In the rows, zero is written as 128.
The same turns and mirrors carry the whole set onto itself and the rows of a family onto each other. Which other rows belong to the same family as each row named below? List them in the order they appear above.
These 32 rows form 4 families of 8 rows each.
z_267: [128  97 110 133 152 118 103 134 147 130 121 118 111 134  96 148 148 150
 127 136 116 157 124 127]
z_571: [129 108  89 116 145 130 125 134 126 127 152 131  96  97 116 180 125 136
 116 144 111 156 116 157]
z_482: [119 127  97 130 118 135 107 121 150 125 159 153 110 106 124 138 142 137
 117 146 150 162  82 170]
z_92: [ 94 120 121  94 124 131 132 120 113 166 159 144 106  89 145 112 120 138
 117 157 116 178  65 147]
z_675: [ 98 105 113  86 134 109 117 119 113 145 132 107  92 131 105 104 128 150
 129 121  83 178 110 124]
z_463: [ 92 125 128 102 128 129 116 109 130 159 126 125 121 126 141  91 147 172
 109 138 106 168  76 121]
z_83: [ 92 127 126  94 116 123  93 111 135 151 126 131 119 125 125  82 151 154
 123 132 109 172  82 129]
z_538: [ 93 131 126 110 118 130 136 105 105 166 147 140 104 103 148 113 120 148
 103 148 108 180  70 144]
z_205: [108 116 130 124 129 137 117 117 103 162 154 138 117 105 119 134 123 158
 107 158 128 182  99 189]
z_294: [128 108  90 126 148 117 129 134 125 129 151 122  91 100 110 173 122 124
 114 153 112 172 109 146]
z_68: [116 125 138 135 120 139 121 105 113 158 140 149 114 117 121 132 127 152
 100 149 137 187  90 171]
z_360: [ 97 133 112  99 110 114 127 105 109 153 156 144  99  94 141 101 124 142
 124 139 107 180  70 151]
z_69: [122 115 106 131 133 130 120 136 159 131 146 147 122  96 129 149 148 138
 104 156 139 162  82 168]
z_215: [118 110 135 124 129 132 124 119 111 160 143 139 121 110 108 130 129 153
 109 161 135 201  95 183]
z_333: [136 107 106 123 147 132 128 131 136 131 157 131  81 109 105 172 114 137
 109 138 129 166 113 150]
z_691: [121 121 106 129 132 145 104 130 144 136 149 146 123 100 129 157 143 145
 105 155 139 154  94 178]
z_91: [ 87 118 138  96 131 132  96 114 127 166 124 126 119 117 131  86 137 171
 125 149 113 159  89 135]
z_741: [134  99 109 114 156 132 108 132 162 123 135 117  96 131 100 150 139 159
 120 131 126 154 121 125]
z_327: [103 101 124  95 143 119 116 118 102 165 134 113  95 129 112 109 119 150
 139 136  91 174 109 106]
z_338: [129 123 115 134 127 139 123 123 148 133 151 157 103 100 131 155 130 140
 102 144 147 157  86 164]
z_941: [105 107  98 102 145 117 111 137 149 136 136 122  96 112 133 127 140 134
 134 133  99 135  96  92]
z_321: [ 94 127 119  97 125 131 122 114 109 164 156 139 111  92 153 107 120 153
 119 161 116 165  71 157]
z_814: [ 99 108 119  90 147 122 118 115 118 154 132  99  98 135 115 108 129 168
 119 134  88 177 103 106]
z_250: [113 111  83  82 140 117 113 133 149 118 142 117  94 122 127 124 142 136
 135 121 103 146  99 112]
z_402: [125 106  88 121 135 119 132 132 127 121 166 130  84 111 103 160 120 131
 124 133 123 167 112 165]
z_587: [108 110  98  90 148 126 103 130 148 132 122 120  96 111 128 132 139 149
 137 135  98 131 106 102]
z_824: [110 105  96  88 156 123 121 132 154 131 144 109  88 118 126 130 133 154
 122 128  98 148 102  98]
z_779: [123 100 108 117 149 130 100 132 142 130 120 118 104 123  93 160 142 151
 125 134 109 150 133 134]
z_77: [106 120 131 132 112 128 112 107 112 154 151 142 108 114 102 118 129 149
 112 144 130 193  96 182]
z_819: [ 95 108 140 102 127 132 105 119 135 165 127 139 127 124 132  85 144 164
 130 140 118 164  82 127]
z_252: [120  99 102 115 140 128  99 136 153 118 135 116 102 141  88 141 147 144
 124 125 125 160 123 143]
z_957: [ 95 106 121  85 143 117 116 117 109 158 125 110  88 115 117 109 117 161
 139 139  85 159 110 113]

Which other rows belong to the same family as z_814? z_463, z_538, z_68, z_333, z_741, z_338, z_824
Which other rows belong to the same family as z_941? z_267, z_92, z_294, z_69, z_215, z_327, z_819

The same turns and mirrors carry the whole set onto itself and the rows of a family onto each other. Which other rows belong to the same family as each row named below? List them in the order they appear above.
These 30 rows form 5 families of 6 rows each.
z_755: [114 136 115 124 138 133 130 108  96 136]
z_142: [105 116 118  97 119 107 128 130 112 109]
z_148: [154 128 115 158 111 142 114 123 116 137]
z_246: [131 109 105 105  99 100 111 142 149 130]
z_203: [127 127 113 116  94 119 142 164 109 142]
z_276: [115 145 114 131 132 136 124 101 106 122]
z_475: [133 132 124 120  86 121 151 153 117 141]
z_101: [114 117 117 126 135 140 120 103 102 133]
z_985: [141 113 117 159 119 151 125 121 122 137]
z_374: [138 114 106 119  94 107 117 140 158 121]
z_764: [140 115 117 157 109 145 119 123 116 152]
z_408: [135 114 125 123  91 130 148 155 110 136]
z_105: [134 119  97 138 116 124  98  98 140 131]
z_233: [132 115 103 152 121 126 103 104 136 119]
z_164: [124 128 125 135 140 141 117 112  99 126]
z_437: [139 142 120 156 114 150 131 124 119 143]
z_885: [131 145 103 149 117 124 105 107 145 126]
z_901: [127 129 107 112 105  92 131 146 152 136]
z_616: [131 132 109 110  94 103 128 139 160 127]
z_86: [111 132 112  98 112  92 141 136 114 128]
z_893: [135 130 116 112  98 114 158 152 123 147]
z_207: [123 118 111 135 130 140 124  99 102 118]
z_334: [140 109 118 112  90 124 139 156 119 146]
z_390: [141 129 104 135 129 129  99 102 136 118]
z_785: [111 111 116  91 110 107 129 138 106 126]
z_141: [102 132 122  98 112 102 136 134 118 120]
z_904: [147 133 112 156 110 140 130 129 123 157]
z_540: [131 137  96 136 124 113 102 103 145 132]
z_169: [107 129 107  92 119 107 130 145 122 123]
z_244: [135 128  94 109  92 106 125 150 147 131]

Which other rows belong to the same family as z_207? z_985, z_233, z_901, z_86, z_893
Which other rows belong to the same family as z_276? z_246, z_437, z_885, z_334, z_785
Which other rows belong to the same family as z_408? z_755, z_142, z_374, z_904, z_540
Which other rows belong to the same family as z_169? z_148, z_203, z_164, z_390, z_244

